In the data rows, zero lies at 4.5, halfway between 4 and 5.
What is the hidden score of each row? Scores go from 0 to 40, and 20 is about the middle. The score is a weighted sum of the row's numbers plus the product of two more (or one squared), each taken from its middle value.
[6 3 3 7 2 7 3 3 3 3 3 6 3 7 2 3 6 6 6 3 2 4 6 3] 24
[3 3 6 3 5 7 6 6 3 6 6 6 6 3 3 6 2 6 6 3 6 4 6 7] 22
[6 3 6 7 5 7 6 6 3 6 6 6 6 3 2 6 2 6 6 6 6 4 6 4] 18
[6 3 6 7 5 7 6 6 3 7 6 6 3 3 2 6 6 6 6 3 6 4 6 3] 19
[6 3 6 3 5 7 6 7 3 6 6 6 3 3 3 6 6 6 6 6 6 4 6 3] 17
[3 6 3 3 5 3 3 3 6 3 2 2 3 6 6 3 6 3 3 6 3 4 3 3] 17
[6 3 6 7 5 3 2 3 3 3 3 6 3 6 6 3 6 6 6 3 2 4 6 4] 21
[6 3 3 6 5 3 3 6 3 3 2 6 3 7 6 3 6 6 6 3 3 4 6 3] 22
[3 3 6 7 5 6 6 7 3 7 6 6 7 3 3 6 2 6 6 3 6 4 6 7] 21
[6 3 6 6 5 6 3 6 3 6 6 6 3 3 3 3 6 6 6 2 2 4 6 3] 22
[3 4 6 3 5 3 6 3 3 6 6 6 6 3 6 3 6 6 6 6 6 4 6 4] 19
[6 3 3 7 5 7 3 6 3 3 6 6 3 3 3 3 6 6 6 3 3 4 6 3] 19
[6 3 3 3 5 7 3 6 3 3 3 6 3 7 2 3 6 6 6 3 2 4 6 3] 29
[3 3 3 3 5 6 6 6 3 3 6 6 6 3 3 6 3 6 6 7 6 4 3 7] 25
[3 4 6 3 5 7 6 6 3 6 6 6 6 3 3 6 3 6 6 3 5 4 6 7] 20
[3 7 3 7 2 3 2 3 6 3 2 2 3 6 6 3 6 2 2 3 3 4 2 7] 21
[6 3 6 6 5 6 6 6 3 6 6 6 3 3 3 6 6 6 6 3 6 4 6 3] 18
[3 4 3 3 5 3 6 3 6 3 2 6 3 6 6 3 6 3 3 6 3 4 2 3] 14
[7 4 3 3 5 3 6 3 3 6 6 5 6 3 6 6 3 6 6 6 6 4 6 7] 19
[6 3 6 6 5 7 6 6 3 6 6 6 6 3 2 6 2 6 6 3 6 4 6 4] 19
[3 3 6 3 5 3 3 3 3 3 6 6 3 3 6 3 6 2 6 3 6 4 6 4] 32
[3 7 3 3 5 3 3 3 6 3 3 2 3 7 6 3 6 2 2 6 3 4 3 3] 16
[6 4 6 7 5 6 6 6 3 6 6 6 6 3 3 6 2 6 6 3 6 4 6 7] 19
[6 3 6 3 5 6 6 6 3 7 6 6 7 3 3 7 3 6 6 3 6 4 6 7] 19
[3 3 6 3 5 7 6 6 3 6 6 6 7 3 3 6 2 6 6 7 6 4 3 7] 21
[3 7 3 3 5 3 3 3 6 3 3 2 3 7 6 3 6 3 3 7 3 4 6 3] 16
[6 7 3 6 5 3 3 3 3 3 2 6 3 6 6 3 6 3 2 3 3 8 6 3] 15
[3 3 6 3 5 3 6 6 7 6 6 2 6 3 2 6 2 3 3 7 6 4 3 6] 21
[6 3 2 3 5 7 6 6 3 7 6 6 3 3 3 6 6 6 6 3 6 4 6 4] 31
[3 3 6 3 5 6 6 3 6 6 6 2 6 3 6 6 3 6 6 6 6 4 3 7] 30
[6 3 6 7 5 6 6 6 3 6 6 6 6 3 3 6 2 6 6 6 6 4 6 7] 20
[6 3 6 7 5 7 6 6 3 7 6 6 3 3 2 7 6 6 6 3 6 4 6 3] 19
[3 7 3 7 2 3 3 3 6 3 3 3 3 7 6 3 6 2 2 3 2 7 2 3] 20
[3 7 3 3 2 3 3 3 6 3 2 2 3 6 6 3 6 3 2 3 3 8 2 3] 20
[6 3 6 3 5 7 6 6 6 6 6 6 6 3 2 6 3 6 6 6 6 4 6 7] 20
[6 3 6 7 5 3 3 6 3 3 2 6 3 6 3 3 6 6 6 3 3 4 6 3] 14
[3 7 3 3 5 3 3 3 6 3 3 2 3 7 6 3 6 3 3 6 2 4 3 3] 16
[3 7 3 7 2 3 2 3 6 3 3 2 3 7 6 3 6 3 2 3 3 7 2 3] 22
[3 3 6 3 5 6 6 7 3 3 6 6 3 3 3 6 6 6 6 7 6 4 6 3] 18
[3 7 3 3 5 3 2 3 6 3 2 2 3 7 6 3 6 3 2 6 2 4 2 3] 16
[3 3 6 7 5 6 6 6 3 6 6 6 3 3 3 6 2 6 6 7 6 4 6 4] 18
[3 4 3 3 5 3 6 6 6 7 3 2 6 3 6 3 6 3 3 6 6 4 2 6] 22
[6 3 6 3 5 6 6 6 3 3 6 6 6 3 3 6 2 6 6 6 6 4 6 7] 18
[3 3 6 3 5 3 6 3 6 3 6 3 6 3 6 6 2 3 2 6 6 4 2 7] 20
[6 3 3 7 5 6 3 3 3 3 2 6 3 7 3 3 6 6 6 3 2 4 6 4] 20
[3 3 6 3 5 3 6 6 3 6 6 6 6 3 6 6 6 6 6 3 6 4 6 4] 22
[3 3 6 7 5 7 6 6 3 7 6 5 7 3 2 6 2 6 6 3 6 4 6 7] 22
[3 6 3 3 5 3 2 3 6 3 2 2 3 7 6 3 6 2 2 6 3 4 3 7] 18
[3 7 3 6 5 3 3 3 6 3 2 2 3 6 6 3 6 3 3 6 3 4 3 3] 16
[6 3 6 3 2 6 6 6 3 6 6 6 3 3 2 6 5 6 6 3 6 4 6 7] 21
[6 3 6 7 5 7 3 6 3 7 6 6 3 3 3 6 6 6 6 3 6 4 6 4] 24
[3 3 6 3 5 7 6 3 3 3 6 6 6 3 3 6 6 6 6 3 6 4 6 3] 20
[3 7 2 7 2 3 3 3 6 3 2 3 3 7 6 3 6 3 2 3 3 7 3 3] 23
[3 7 3 3 5 3 3 3 6 3 2 2 3 6 6 3 6 3 2 3 3 4 2 4] 18
[3 7 3 3 5 3 3 3 6 3 2 2 3 6 6 3 6 3 2 3 3 4 3 3] 18
[3 3 6 3 5 6 6 6 3 6 6 6 6 3 3 6 6 6 6 3 6 4 6 3] 23
[6 7 3 7 2 3 3 3 3 3 2 6 3 7 2 3 5 6 6 3 3 4 6 3] 16
[3 3 6 7 5 7 6 6 3 6 6 6 6 3 3 6 2 6 6 6 6 4 6 3] 17
[6 3 6 3 5 6 6 6 6 7 6 6 6 3 2 6 3 6 6 3 6 4 6 7] 19
[3 3 6 3 5 6 6 6 3 6 6 6 6 3 2 6 2 6 6 6 6 4 6 7] 19
[3 3 6 3 5 6 6 6 3 6 6 2 6 3 3 6 3 6 6 3 6 4 6 7] 28
[3 4 6 7 5 6 6 6 3 3 6 6 6 3 3 6 2 6 6 6 6 4 6 7] 16
[3 3 6 3 5 3 6 6 6 6 6 6 6 3 3 6 6 6 6 3 6 4 6 3] 27
[3 7 3 7 2 3 3 3 6 3 3 2 3 6 6 3 6 3 2 3 3 8 3 4] 20
[3 3 6 3 6 6 6 6 3 6 6 6 6 3 6 6 2 6 6 6 6 4 6 7] 18
[6 3 6 7 5 6 6 6 3 7 6 5 3 3 3 3 6 6 6 3 6 4 6 3] 24
[3 7 3 3 5 3 3 3 6 3 2 2 3 7 6 3 6 3 2 3 2 4 2 3] 20
[2 7 3 3 5 3 3 3 6 3 2 6 3 6 6 3 3 2 2 3 3 4 3 3] 16
[3 3 6 3 5 3 6 6 6 6 6 2 6 3 6 6 2 2 3 6 6 4 3 7] 21
[6 4 6 3 5 6 6 6 3 6 6 6 6 3 3 6 3 6 6 6 6 4 6 7] 20
[6 4 3 7 5 3 6 6 3 6 6 2 7 3 3 6 2 6 6 6 6 4 2 7] 22
[6 3 6 7 5 6 6 6 3 6 6 6 3 3 3 3 6 6 6 6 6 4 6 3] 26
[6 7 3 7 2 3 3 3 6 3 2 2 3 6 6 3 5 3 2 3 3 7 3 3] 21
[6 3 6 7 5 7 6 6 3 6 6 6 6 3 6 6 2 6 6 6 6 4 3 7] 37
[3 3 3 3 5 3 6 3 6 3 6 6 3 3 6 6 6 6 6 3 6 4 6 4] 38
[3 7 3 3 5 3 3 3 6 3 2 2 3 6 6 3 6 2 3 7 3 4 3 3] 18
[3 7 3 3 5 3 2 3 7 3 2 2 3 7 6 3 6 3 2 3 3 4 3 3] 19
[3 4 6 3 5 6 6 6 3 3 6 2 6 3 6 3 2 6 6 3 6 4 6 3] 19
[3 3 6 3 5 6 6 6 3 6 6 2 6 3 6 6 2 6 6 6 6 4 2 7] 26
[6 3 6 3 5 7 6 6 3 7 6 6 6 3 2 6 2 6 6 3 6 4 6 7] 22
[2 3 6 3 5 6 6 6 6 3 6 6 6 3 6 6 3 6 6 6 6 4 6 7] 16
[2 3 6 3 5 6 3 3 6 3 6 5 6 3 6 3 6 2 2 3 6 4 6 3] 19
[3 3 6 3 5 7 6 6 3 6 6 2 7 3 2 6 3 6 5 6 6 4 6 7] 23
[6 3 6 4 5 6 6 6 3 3 6 6 6 3 6 6 2 6 6 6 6 4 3 3] 22
[2 3 6 7 5 6 6 6 3 3 6 6 3 3 6 6 6 6 6 3 6 4 6 3] 22
[3 3 6 3 5 7 6 6 7 3 6 6 6 3 6 6 2 6 6 6 6 4 2 7] 22
[6 7 3 7 2 3 3 3 6 3 3 2 3 7 6 3 6 2 2 3 3 8 2 3] 21
[3 3 6 3 5 6 6 6 6 6 6 2 6 3 6 6 3 6 6 6 6 4 2 7] 25
[3 7 3 3 5 3 2 3 6 3 2 3 3 7 6 3 6 2 2 3 2 4 3 3] 18
[2 3 3 3 5 3 6 3 7 6 6 6 6 3 3 6 2 3 6 6 6 4 2 6] 23
[6 7 3 7 5 3 3 6 3 3 2 6 3 7 6 3 6 6 6 3 3 4 6 3] 12
[6 3 6 3 5 6 6 6 3 6 6 6 7 3 2 6 2 6 6 6 6 4 2 7] 26
[3 7 3 3 2 3 3 3 6 3 2 2 3 7 6 3 6 3 3 6 2 7 3 3] 17
[2 3 6 3 5 6 6 6 6 6 5 6 6 3 6 6 2 6 6 6 6 4 3 7] 22
[3 6 3 6 5 3 3 3 6 3 2 2 3 6 6 3 6 3 2 6 3 4 2 3] 16
[6 3 6 3 5 6 6 6 6 7 6 6 3 3 2 6 6 6 6 3 6 4 6 4] 19
[3 7 3 3 5 3 3 3 6 3 2 6 3 7 6 3 6 3 3 3 3 4 3 4] 15
[6 4 3 7 5 7 2 7 3 6 6 6 3 6 2 3 6 6 6 3 3 4 6 4] 27
[2 3 6 3 5 6 3 6 3 6 6 6 3 3 2 6 6 6 6 3 6 4 6 3] 27
[6 7 3 7 2 3 3 3 6 3 2 2 3 7 6 3 6 3 2 3 3 7 3 3] 18
[3 3 3 3 5 3 6 3 6 6 6 6 7 7 2 3 3 3 6 6 6 4 3 7] 27
[6 7 3 7 2 3 3 3 6 3 2 3 3 7 6 3 6 2 2 6 3 8 2 4] 25
[3 4 6 3 5 3 6 3 6 6 6 6 6 3 6 6 2 6 2 6 6 4 3 7] 16
[6 3 6 3 5 6 6 6 3 6 6 3 3 3 2 6 6 6 6 3 6 4 6 3] 22
[3 7 3 7 2 3 3 3 6 3 2 2 3 6 6 3 6 2 3 6 3 8 2 3] 23
[3 3 6 3 5 6 6 6 6 3 6 2 6 3 6 6 2 6 6 6 6 4 6 7] 20
[3 3 6 3 5 7 6 6 6 7 6 6 6 3 3 6 3 6 6 6 6 4 6 7] 18
[3 7 3 3 1 3 3 3 6 3 2 2 3 6 6 3 2 3 2 6 3 4 2 7] 21
[6 3 3 3 5 6 6 6 6 6 6 6 6 3 6 3 6 6 6 3 6 4 6 4] 17
[6 4 6 3 5 6 6 6 3 6 6 6 3 3 2 6 2 6 6 3 6 4 6 3] 20
[6 3 6 6 5 3 3 6 3 3 6 6 3 7 6 2 6 6 6 3 2 4 6 3] 19
[6 3 6 3 5 3 6 6 3 6 6 6 6 3 3 6 6 6 6 3 6 4 6 7] 18
[6 3 3 6 5 3 3 6 3 3 3 6 3 6 6 3 6 6 6 3 3 4 6 4] 20
[6 7 3 7 2 3 3 3 6 3 2 2 3 6 6 3 6 3 3 6 3 7 3 3] 27
[6 3 3 3 5 3 6 6 3 6 6 6 6 3 3 6 6 6 6 3 6 4 6 7] 32
[6 7 3 7 5 3 3 3 3 3 2 6 3 6 6 3 6 6 6 3 2 4 6 4] 15
[3 7 3 7 2 3 3 3 6 3 2 2 3 6 6 3 6 2 2 3 3 7 3 4] 19
[3 7 3 3 5 3 3 3 6 3 2 2 3 6 6 3 6 3 2 6 3 4 3 3] 15
[6 3 6 3 5 7 6 6 3 7 5 5 6 3 3 6 6 6 6 6 6 4 6 3] 19
[3 3 6 3 5 6 6 6 6 6 6 6 6 3 3 6 2 6 6 6 6 4 6 7] 18
[3 3 3 3 5 3 6 3 6 6 6 6 6 3 6 6 2 2 2 7 6 4 3 4] 20
[6 3 6 3 5 7 6 6 3 6 6 6 7 3 2 7 6 6 6 3 6 4 6 3] 18
[3 3 6 3 5 6 6 6 3 6 6 6 7 3 6 6 3 6 6 6 6 4 3 7] 21
[6 3 6 7 5 3 6 3 3 6 6 6 3 6 6 3 6 6 2 3 6 4 6 7] 18
[6 3 6 3 5 6 6 6 3 6 6 6 6 3 3 6 2 6 6 3 6 4 6 7] 20
[3 7 3 3 5 3 3 3 6 3 2 3 3 7 6 3 6 3 3 6 2 4 3 4] 14
[3 7 3 3 5 3 3 3 6 3 2 2 3 6 5 3 6 3 3 3 2 4 2 3] 18
[3 7 3 3 5 3 3 3 6 3 2 3 3 7 6 3 2 3 3 7 2 4 2 3] 17
[3 7 3 3 2 3 3 3 7 3 3 2 3 6 6 3 6 2 2 3 2 7 3 3] 20
[3 7 6 3 5 3 6 3 6 3 2 2 7 6 6 3 6 2 2 6 2 4 2 7] 20
[6 4 6 7 6 6 6 6 3 6 6 6 3 3 2 6 6 6 6 3 6 4 6 3] 17
[3 3 6 3 5 6 6 6 6 3 6 2 6 3 2 6 2 6 6 7 6 4 3 7] 21
[6 3 3 7 5 6 6 6 3 6 6 6 6 3 2 6 2 6 6 3 6 4 6 3] 30
[6 3 6 3 5 3 6 6 6 6 6 2 7 3 6 6 3 6 6 6 6 4 6 7] 19
[3 3 6 3 6 3 6 3 6 3 6 6 6 3 6 6 3 3 2 6 6 4 3 7] 16
[6 3 6 3 5 6 6 6 3 6 6 6 6 3 3 6 2 6 6 3 6 4 6 3] 19
[3 3 6 6 5 6 6 6 3 6 6 6 6 3 3 6 3 6 6 3 6 4 6 4] 22
[6 3 6 3 5 3 6 3 6 3 2 6 3 6 2 3 2 6 6 3 3 4 6 4] 18
[6 3 6 7 5 6 6 6 3 6 6 5 3 3 3 3 6 6 6 7 6 4 6 3] 28
[3 7 2 6 2 3 3 3 6 3 2 2 3 7 6 3 6 2 3 6 2 7 3 3] 18
[3 3 3 3 5 7 6 6 3 6 6 6 7 3 3 7 2 6 6 6 6 4 6 7] 33
[2 7 3 3 5 3 3 3 6 3 3 2 3 7 6 3 2 2 2 6 2 4 3 3] 20
[3 3 3 3 5 3 6 3 6 3 6 6 6 3 6 3 2 3 2 7 6 4 2 7] 17
[6 3 6 3 5 3 6 6 3 6 6 6 3 3 3 6 6 6 6 6 6 4 6 3] 16
[6 3 6 3 5 6 6 6 3 6 6 6 3 3 2 6 6 6 6 3 6 4 6 7] 20
[3 7 3 3 5 3 3 3 6 3 3 6 3 6 6 3 6 2 2 3 3 4 3 4] 15
[6 3 6 3 5 3 6 3 3 3 6 6 6 3 6 6 6 3 6 6 6 4 6 3] 21
[3 3 6 3 5 3 6 6 7 7 6 6 6 3 2 6 2 3 3 7 6 4 2 7] 17
[3 7 3 7 2 3 3 3 6 3 2 3 3 7 6 3 6 2 3 6 2 7 3 3] 16
[3 7 3 7 2 3 2 3 6 3 2 2 3 7 6 3 6 2 2 3 2 7 6 4] 21
[6 3 6 3 5 3 6 6 6 6 6 6 6 3 3 6 6 6 6 6 6 4 6 7] 14
[3 3 7 3 5 6 6 3 3 3 6 2 6 3 6 6 6 3 3 7 6 4 3 3] 22
[6 3 6 3 5 3 6 6 6 3 6 6 6 3 6 6 2 6 2 6 6 4 3 7] 14
[6 3 6 3 5 6 6 6 6 6 6 6 6 3 3 6 2 6 6 3 6 4 6 7] 20
[3 7 3 7 2 4 2 3 6 3 2 3 3 7 6 2 6 2 2 7 3 4 2 4] 20
[6 7 3 6 2 3 3 3 6 3 3 2 3 7 6 3 6 3 2 3 3 7 6 3] 18
[6 7 3 7 2 3 3 3 6 3 3 2 3 7 6 3 5 2 2 3 3 7 3 3] 19
[2 3 3 3 5 3 6 3 6 3 2 2 6 7 6 3 6 3 2 6 6 4 3 7] 25
[6 7 3 3 5 3 3 3 6 3 3 2 3 7 6 3 6 3 3 3 3 4 2 3] 18
[3 7 3 6 2 3 3 3 6 3 2 2 3 7 6 3 6 3 2 3 2 7 3 4] 21
[6 7 3 7 2 6 3 6 3 3 2 6 3 7 3 3 6 6 6 3 2 8 6 4] 16
[6 3 6 3 5 3 6 3 3 6 6 6 6 7 6 3 5 2 6 6 6 4 3 3] 26
[3 3 6 3 5 3 6 6 6 3 6 2 6 3 6 6 2 3 3 6 6 4 3 7] 20
[6 3 6 7 5 3 6 6 3 3 6 2 6 3 2 6 2 6 6 6 6 4 6 7] 20
